Each row is where one point has got to under a steady rotation. How many steps took it there?
The counts run from 0 to 241.
[144 112 143 152 105 101 116 100  95 102 138 152 153 172 130 194 115 117
 129 184 129 110  91 171 172  94 162 135 136  83  98 109 141 101 126 144
 115 142 122 108 122 103 111] | 93
[ 96 147 141 129 129  93  85  66 113  83 119 121  97 185 156 141 145 117
 108 197 132 159 121  98 150 146 130 113 145 113 132 108 157 148 124 141
 140 133 111 137 122 142 149] | 69
[105 151 162 138 161 123 109 128 132  91 144 136 137 168 139 108  99  76
 140 189 134 146 125 105 145 132  97 105 140 127 125  84 158  78 145 130
 134 116 138 154 172 130 133] | 148
[148 116 119 141 118 116  83 130 115 148 128 154 136 113 123 148 160 130
 121 150  96 161 101 111 155 133 148 110  75 163 146  58 111  88 128 182
  73  98 157  96 146 157 128] | 110
[156  79 143 137 130  72 135 109 107 113 157 148 166 146  86 156 111  92
  98 189 111 131 125 112 132 111 113 121 112 126 114  57 128 103 160 111
 112 122 141 158 176  93 125] | 171
[ 95 150 174 132 151 109 109 112 133 140 143 156 102 124 121 181 160  54
 137 142 125 142  91 146 155 114 119 111  92 114  87 103 135  99 125 147
 117 113 141  97 105 117 109] | 234
[ 91 143 120 147 169 124 103 119 105 110 107 121 111 137 154 121 120  89
 124 191 138 169 119  89 132 124  89 105 128 111 132 100 173  92 160 145
 131 100 136 159 198 132 141] | 147
[108 128 143 138 136 147  59  89 156 126 131 119 117 147 146 120 105 103
 110 142  94 176 120  74 143 142 122 107 124 153 137  93 188 107 134 119
 116 118 168 162 157 117 161] | 125
[139 149 124 146 110 101  91 149  91 143 110 162 108  77 176 175 149 137
 112 174 132 162 116 137 148  66 137 139  69 123 125  95 153  88 121 117
 107 104 151 108 149 119  98] | 98
[119 139  83 160 165 115 100 125 108 132 111 137  81 135 166  88 152 105
 155 162 119 142  82 104 135 158 155 114 110  98 121  72 127  82 102 174
 141  98 130 106 159 158 152] | 5
[118 167 115 168 121 101 144 139  84 119 130 137  89 125 181 153 153  98
 129 144 109 151 102 136 118 103 122 126 103  62 154  72 116 102  99 148
 110 122 107 118 167 127 133] | 154
[122 134 163 134 115 109 100 113 111  81 147 154 149 189 117 167 132  93
 129 195 145 130  95 136 161 106 143 121 153 122 119  85 153 101 137 170
 128 126 112 122 113 124  92] | 92
[103 111 179 145 168 108  69 104 125  82 112 142 127 123 158 123 115 149
 143 211 152 149 126 146 121 123 121 132 115 123 116 134 157  62 113  97
 161 130 142 113 141 125 133] | 78
[146 109 122 145 113 121 108 123 135 133 139 143 134 121 162 138  80 137
 132 146  75 164 142 117 162 147 132 128  98 156 118  96 146  42 113  94
 101 129 163 140 170 106 155] | 123
[114  93 139 141 114 118  54 127 103 141 132 120 154 129 127 189 113 124
 117 169 110 171 126 114 147  73 138 132 105 126 155  91 185 114 121 115
  96 105 138 118 152 111  99] | 102
[122 168  82 159 150 130 113 135 112 141 100 145  77 117 166 122 146  89
 135 158 130 137 121 136 140  79 139 137  83  57 120 115 154  99 131 122
 124 127 146 131 177 104 115] | 16
[113 146 114 144 156  91 134 130 109 147 128 169 149 114 100 102 140  94
 135 150 125 122 110 127 138  85 155 141  61  88 106  37 151  96 130 150
 133  90 131 124 163 141  95] | 166
[142 174 113 134 113 102  66  83 137  95  90 142  80 125 178  91 140 160
 110 188 123 176 131  97 148 119 149 114  83 151 125 132 171 108 114 119
 142 136 153 119 145 137 152] | 203
[125 139 168 117 136  74  97  94 128 102 125 151 129 168 117 108 126 135
 125 198 115 172 135  88 155 175 116 108 113 155 111  78 127  89 115 137
 151 129 145 141 159 147 170] | 66
[103 144 114 136 166 113  92  98  94 157 100 127  96 173 147 143 133 136
 159 166  92 156 144 115 175 108 147 137  89  57 124 108 143 119  68 126
 133 130 132 110 118 140 130] | 210
[125 159 158 138 122  91 101 126 120 118 136 169 126 128 150 156 142  91
 130 167 141 114  79 168 160  87 175 122 105 127  87  90 144  81 118 155
 123 123 135  92  98 103  89] | 96
[138 139  71 156 103  59 132  87  91 138 135 141 113 117 150 176 160 106
  79 153  95 126  85 119 127 112 170 143  93  77 117  91 123 120 113 118
 111 132 116 124 132 103 132] | 176
[138 137 108 145 123 111 121 113 107 139  90 166  99 115 171 156 157 131
 145 163 127 134  94 173 146  91 140 147  91  83  92 134 133  71 148 125
 127 144 174 108 152 146 110] | 224
[100 132 172 102 152 120  81 109 137 116 154 149 161 158 126 168 113  78
 144 187 130 135 115 137 163  93 116 125 116 123 114 104 179  88 141 131
 126 112 146 134 123 123  86] | 230
[141 122 144 119 140 109 104 144  99 110 104 164 130 145 121 134 145 135
 140 201 145 169 115 137 165 126 121 112 108 145 135  69 118  76 143 181
 141  96 136 100 157 155 117] | 88
[134  99 159 145 129 110  91 117 130 114 147 153 123  94 129 180 154  89
 124 157 131 164  87 160 111 120 110 107 105 175 107 103 130  67 151 142
  90 110 164 111 148 139 131] | 238
[ 96 123 158 141 196 130  82 131 122  90 157 124 126 145 126 116 112  61
 121 186 134 173 120 121 126  95  95  85 121 115 142 108 150 130 161 128
 121 124 139 128 181  92 113] | 21
[112  83 131 138 142 113 106  98 138 161 148 156 107  77 141 183 141  70
 119 116 105 153  78 135 135 141 145 119  84 111  93  80 115  84 128 142
 114 114 160  86 115 145 135] | 108
[104 129 133 142 135 125 111 125  89 142 132 138 129 155 138 231 124  92
 141 145 115 144 120 136 172  86 114 152 107  67 121 102 152 113 114 120
  87 128 130 124 129 127 114] | 232
[135  98 136 128 133 123  77 152 105 119 153 150 153 120 147 179  83 135
 130 180 126 148 126 112 157  99 130 150  98 139 131  98 146  68 109 105
 105 102 155 128 152 119 105] | 101
[129 191 121 138 118  78  98  74 145 117 125 165  97 147 161  76 144 120
 126 174 116 139 115 121 154 146 163 116  90 124  98 107 136  98 114 156
 142 140 134 114  94 138 138] | 200
[146 127 127 149 116  56 150  99 111 129 174 150 132 156 101 175 141  79
  93 162  99 111  88 125 137 134 172 141  97  82  98  74 107 108 125 128
 121 136 125 133 121  96 134] | 175
[125 121 159 133 136 112 125 115 101 160  76 171  99 138 114 133 170 112
 152 167 129 168 112 175 176 101 130 108  97  75  97  66 105  96 122 141
 138 132 138  97 140 146 139] | 85
[130 148 158 118 157 102  65  94 152  81 132 158 109 135 161  91 126 140
 126 215 133 171 136 106 146 136 128 114 105 156 104 126 153  78 124 104
 145 137 155 118 132 119 136] | 204
[114 135 104 151  90 116 114 103  93 118 112 140 114 125 160 227 159 103
 110 181 140 127  83 155 168  84 148 130 125  76 117 113 170 120 135 128
 119 135 125 118 117 118 120] | 94
[162 128 120 158  84 125 117  86 146 159 127 156 129 117 165 144 115 118
 121 122  71 110 114 149 175 137 181 128 103 109  83  76 141  55 111 115
  90 142 162 115 128 108 138] | 119
[ 94  93 104 180 148  93 103 129 115 104 167 125 167 146 160 150 103  96
 129 182 135 106  99 134  79  95 141 149 120  74 135 111 169  90 111 115
 138 116 108 139 157 124  84] | 161
[126 133 119 173 131  85 107 156  81  67 151 128 146 129 170 120 137 139
 123 169 126 157 104 135  96  85 119 131 102 130 168  67 149  97 124 146
 108 132 116 133 197 135 106] | 158
[133  79 140 149 169 115  95  93 110  94 123 150 113 154 125 152 149 125
 138 206 156 181 102 155 131 151  96 111 124 125 126 136 119  84 143 136
 125 139 156 116 165 152 145] | 216
